Rows are one point carried round by a steady rotation, each followed by how many ticks it has turned.
The counts run from 0 to 121.
[106 124 140 132 158 117 113 161 171 143 164  76 154 146 159 135 107  93
 114 178  99 103 106 145 146 119 165 125 190 140 129 159 144] : 6
[156 121 141 154 118 160 139 160 151 129 159  84 126 150 138 131 136 109
 152 115 114 125 159 142 176 216  96 154 153 144 128 128 163] : 1
[138 148 175  78 145 126 122 163 158  98 124  96 127 158 166 111 125 109
 124  92 160  93 146 119 154 109  79 136 165 114 101 152 136] : 71
[122 100 153 118 162 131 123 167 173 142 152  95 125 151 177 116 149 105
 113 147  90  94 117 174 152 117 159 115 163 119 107 142 157] : 7
[119 209 132 125 124 101 161 115 136 115 148 144 153 117 134 141 162 110
  88 152 113 140 102 115  87 160 113 148 161 103 120 161 139] : 55
[160 174 156 130 149 113 130 129  48  75 145 126 126 142 112 143 143 122
 129 144 142 145  93 127 152 145 171  96 140 128 127 150 130] : 17
[111  86 140 157 181 107 180 167 103 126 134 131 131 138 144 110 115 118
 134 146 171 125  89 161 157 158 159 126 165 162  94 125 109] : 82
[ 93 154 158 131 126 141 164 159 125 120 153 174 107 147 123 120  99 124
 100 120 141 133 165 181  97 115 137 120  70 165 114 138  86] : 30
[178 131 138 157 152 180  95 122 123  96 163 143 162 177 113 117 116 100
 145 165  96 135 143 172 140 101 163  98 134 146 131 151 164] : 96
[175 142 150 164 156 118 157 130 159 132 112 137  91 151  93 135 154 135
 125  74 126 112 133 154 158 118 105 158  61 166 126 148 138] : 34
[158 144 104 128 120 158 119 129 157 161 165 158 169 110 136 166 119 110
 125 148  96 137 147 129 149 193 117 155 160 109 125 123 175] : 58
[177 169 149 113 134 125 173 126 136 112 147 187 144 125 134 125  73 131
 149 154 155 157 141 121 125  94 108 171 120 106  87 111 110] : 108
[123 168 169  86 132 121 104 154 143 102 156  88 147 141 153 140  89 122
 148 139 146  98 144 109 149 103  96 143 175 142  90 168 123] : 70
[158 167 142 109 139 111 155 121 103 101 105 195  93 142 162 124 164 135
 108 126 137 138 122 129 116 116 135 115  66 106  80 155 135] : 105
[123 161 162 139 146 137 125 139  97 111 164 111 109 146 101 152 106 107
 121 187 141  75 142 188 122 181 142 125 125 123 114 143  97] : 88
[138 139 164 165 166 163 131 129 128 102 150 141 153 140  94 126  92 115
 147 140 143  98 153 162 125 125 112 185  88 158 104 171 126] : 32
[169 181 134 175 119  93 140 115 138 138 130 111  99 150  96 175 121 149
 127 111 116 123 130 132 153 121 133 146  66 160 156 162 133] : 35
[185 121 107 133 126 152 132 140 114 116 128 164 102 177 139 138 141 134
 125  89 137 128 146 152 125 111 154  66  90 168 134 121 176] : 98
[121 126 124 155 165 125 161  78 158 125 153 174 159 130 140 183 127 129
 143 139 106 171 119 160 156 181 125 159 118 164 140 122 148] : 114
[158 153 149 119 131 118 125  90 194 113 154 136 103 179 139 155 113 128
 154 139  88 129 156 192 124 103 104 113 125 137 146 130 129] : 38
[107 163 175 139 114 104 169 169 134 158 140 104 105 144 119  96 169 140
  94 153 138  99 142 155 121 145 152  89 106 134  88 147  94] : 86
[143 164 167 117 117  99 174 112 164 165 152 127 123 129 116 107 137 165
 102  85 139 125 108 110 100 173  88 140 126 102 128 112 168] : 53
[189 138 140 139 160 153 150 169 136 135 131 132  78 159  87 122 113 105
 113 117 140  76 131 180 153 142 121 137 133 114 107 106 138] : 90
[192 158 168 107 126 130 118 138 125 133 160 126 141 184 108 125  99 150
 151 157 153 151 146 111 160 154 133  82 129 127 143  81 142] : 20
[149 153 167 104 139 131 107 128 138 109  99  87 103 156 170 129 132 117
 104  72 158  97 135 103 182 148  89 129 133 105 126 148 155] : 72
[157 180 119 129 135 108 132 152  99 106 105 100 112 129 183 153 136 112
 111 133 143 153  98  99 189 124 140 125 168 113 119 161 109] : 74
[109 159 175  86 103 105  84 146 120 119 173  97 122 144 156 177  78 145
 138 125 138 102 157 117 155 121 107 137 149 161 122 150 127] : 69
[152 121 124 145 165 105 169  79 135 138 128 155 149 125 169 141  72 144
 139 140 118 132  97 141 112  62 156 123 172 135 100 129 150] : 44
[125 145 127 147 185 131 123 135 112 107 130 155 154 168 140 142  88 103
  82 165 172 134  99 142 112 184 163 111 100 134 157 134 124] : 24
[170 153 134 140 136 153 114  70 185 108 137 127 139 173 150 155 116 121
 157 160 110 105 173 160 123 110 110 114 114 124 130 143 158] : 39
[117 168 123 109 136 117 167 133 149 111 150 185 128 128 146 144 165  98
  93 127 100 144 107 151 104 183 110 145 179 107 118 134 136] : 56
[144 122 144 135 128 159 156 154 139 132 145  86 162 154 189  78 126 112
 128 141 166 166 162 127 152 125 139  98 163 110 107 115 119] : 78
[141 146 179 159 125 103 159 156 132 178 137  85 149 138 107  96 156 147
 118 166 130 109 133 128 141 139 165 104 106 122  96 144 122] : 85
[145 135 159 132 127 137 140 119 134 138 151  89 162 150 179 110  89 128
 156 175 137 169 149 111 175 135 142 107 165 104 126 107 125] : 77
[139 152 196 109 147 135 136 142  95  98 127  90 108 154 125  85 151 123
 100  68 141 119 124 133 147 114 145  94 129 107 126 133 161] : 15
[179 146  79 152 131 142 154 100 152 107  95 137  99 153 184 162 153 125
 118 103 154 113 142 162 113  86 119 104 113 137 104 133 162] : 41
[136 100 164 125 149 120 168  71 155 144 141 160 135 138 167 104  90 151
 137  95 108 144 112 152 112  80 138 115 149 120  96 112 162] : 45
[178 139 169  81 146 106 138 147 117 121 156 165  99 183 111 130 116 139
 154 133 143 156 118 147 166 153 142  91 148 124 125  86 128] : 19
[122  89 150 126 141 153 111 146 150 152 141 100  95 149 178 133 157 111
 101 129  96  86 142 162 170 165 165  97 125 106 120 140 178] : 8
[127 122 174 142 120 135 154  36 142 142 133 139 156 144 177 104 121 169
 128  99 107 134 136 140 120 129 150 101 118 110 117 135 184] : 46
[ 72 160 113 137 127 137 127 144 134 140 186 115 183 101 152 159  85 108
  81 114 124 134 133 124 106 120 146 143 157 163 148 155 155] : 62
